The rows below fall into families. The same turns and mirrors carry the whole set onto itself and the rows of a family onto each other. For each named row, which other rows are in its family? Write them in the order they are listed.
These 18 rows form 3 families of 6 rows each.
vol: [ 16   4  21 -18  10 -16 -36  15   5   4 -16  20   3  -3]
badu: [ -9 -43   2  23 -31   6 -10  -8 -17   5  -4   3   6  -1]
bolu: [ -8  21  -4 -10  20 -23 -18  17  16  -1   6   2 -21   6]
kufe: [-21 -12   3  29 -28  11   0  -6  13  -9  27  -6  21   4]
fid: [-23 -19   1   2 -19  24   8 -18   5  13   4 -28   9  13]
valar: [  7  -9  42   6 -17  -6 -19   3 -12  17 -13  26  -5 -12]
Kobiz: [ -7 -21   6  23 -22  -1  19  15 -36  17 -17   8  -5 -12]
Siro: [ 24 -14  18  27  -9   3 -28   2 -28  -8 -15   9   1 -21]
Muko: [-24   9  -1 -12  10  13  -7   0  27 -19   7 -26   0  12]
Dolo: [ 13  19  -4 -20  17  -6 -25   7  21   6   1  -8  20  12]
Nekot: [-11 -11   1  19 -18  30  27   4 -19  -6 -10 -25  16  -5]
nalo: [ 27  24  13   9  12 -16 -20   9 -16  18  -9   6 -17 -12]
pafot: [-16  14 -22 -19  15 -12  15  26   3  14  -7 -13  -4  11]
pelu: [-10   7 -19   2  -5  -2  -4  -1  25   9  26 -16  24  19]
fipuz: [ -5 -11  37  30 -32  17  -3  -8  -8   2   6   7   8 -13]
Lozam: [ 15  27   7 -13  24   1   2  27 -14  -1 -27  -8  -4 -10]
Dekas: [  5  -8  10   9   2 -10  -8  32 -29 -17 -28  18 -10 -21]
busep: [-29 -11 -23   1  -1   9  14  20   6 -25  -2 -19  11   7]

Same family as Kobiz: Nekot, pafot, Lozam, Dekas, busep
Same family as valar: vol, kufe, Dolo, pelu, fipuz

The rows below fall into families. The same turns and mirrors carry the whole set onto itself and the rows of a family onto each other. For each named row, which other rows are in its family? Write them in the order they are listed.
These 16 rows form 4 families of 4 rows each.
dap: [  4  14  -1 -30  -9  -1  16 -27]
gise: [ -3   6  16  36  -9 -10  -6  15]
dasit: [  3 -10  18  30 -22  10  11   6]
Zam: [  6   0  -5 -37 -14  -6  18 -24]
mato: [ -8   2  20  35 -13 -11 -13   1]
razo: [ -1   6 -26 -26  16   4   0  -8]
Bez: [ -3 -13  28  25 -29  -7   5   5]
modu: [ 15 -19  18  22 -30   2  15   1]
numi: [ -1  -9 -17 -35 -11   3   5 -18]
vizug: [ -2  -1  10  25  -7 -23 -24  -1]
vota: [  2   3   9  34  -1 -21 -16   1]
sor: [ 18 -13  13  21 -27  11  17   7]
masel: [-14 -11 -28 -17  14  -2   6   6]
nemur: [  3  11  -9 -38  -7   5   4 -20]
suvig: [ -3  -2 -30 -18  17  -8   6   7]
rin: [ -5  -3 -26 -30   5   6   2   6]

Same family as numi: gise, razo, Bez
Same family as modu: Zam, vota, suvig

The rows below fall into families. The same turns and mirrors carry the whole set onto itself and the rows of a family onto each other. For each named row, which other rows are in its family? Write them in the order they are listed.
These 40 rows form 5 families of 8 rows each.
nabo: [ 26  41  -8  30  30  35  27   7 -14]
fef: [ 11   5  13  -8  13  -3 -12  -9  25]
kunav: [15 29 -9  3 35  1 47 -2 16]
Buser: [-16  26 -21   8  36  -4  18  -1  -3]
laga: [27 42 -6 25 30 35 34 10 -9]
Kabim: [46 18 12  7  5 34 11 18 23]
famol: [  0  -3   9   1  16  -3  -1 -11  27]
fam: [ -1   3  -6  -4   3  -4 -10 -10  22]
baki: [ 16  18   1   8  -1  34 -29   5  -6]
Zafun: [18 27 -3 12 26 -4 42 -2 30]
puvun: [ 25  45 -18  22  19  27  29  18 -17]
Dusoz: [ 17  25 -13  14  14  30 -23   3 -23]
foza: [ 24  25  -9  18  11  28 -28  -1 -14]
Kurag: [ 30  34 -20 -29  20  23   8  20   5]
noveg: [  5  18  14  44  15  17  16 -12   7]
Risi: [ 9 22  0 -5 24  3 46  6 25]
lezog: [  6   4  -3 -19   6   3 -10  -5  26]
zisa: [  1  10   9  40  15  14  10 -19   5]
Kezav: [ 12  24 -18   8  13  25 -27   3 -21]
bet: [19 22  7  2 22 12 44  0 32]
nezik: [-12  31 -17   6  26 -10   6  -9 -13]
gur: [ 25  35 -23 -27  27  20  14  23   3]
lobi: [47 19 10  2  0 41  1  4 13]
Lep: [-10  26 -22  13  39  -1   9   6 -16]
risa: [  6  10  12  37   9  15   5 -22   8]
rimo: [42 17 13  9 -1 39  1  0 19]
Bemum: [44 15  2 -4  2 30 16 12 30]
zoma: [ 18   9  13  42  12  13  10 -13  -7]
gibut: [15 19  2 -4 20  6 42 -2 34]
zuzo: [ 32  50 -19  10  17  36  20  15 -15]
seliv: [-13  28 -26   3  37  -3  16   1  -8]
Kefi: [ 13  33 -25 -27  25   7  -6  15  13]
sotag: [ 34  46  -2  15  30  35  28  14 -11]
nosu: [ 17  42 -18 -29  20  11   6  23  15]
teb: [ 27  29 -22 -32  19  13   2  18   1]
kav: [ 16  23  -2   2   3  27 -25  12 -21]
kepo: [-12  31 -13  15  32   4   1 -10 -20]
kala: [  5   4  -6 -14   7   2 -16  -9  20]
zemas: [ 19  13  15  39  10  25  23 -12  -2]
metup: [44 21 14 -2 -4 32  8 -2 25]

Same family as nabo: Buser, lezog, Kezav, bet, gur, lobi, risa
Same family as Bemum: kunav, famol, baki, zuzo, Kefi, kepo, zemas
Same family as Lep: fam, foza, noveg, Risi, sotag, teb, metup

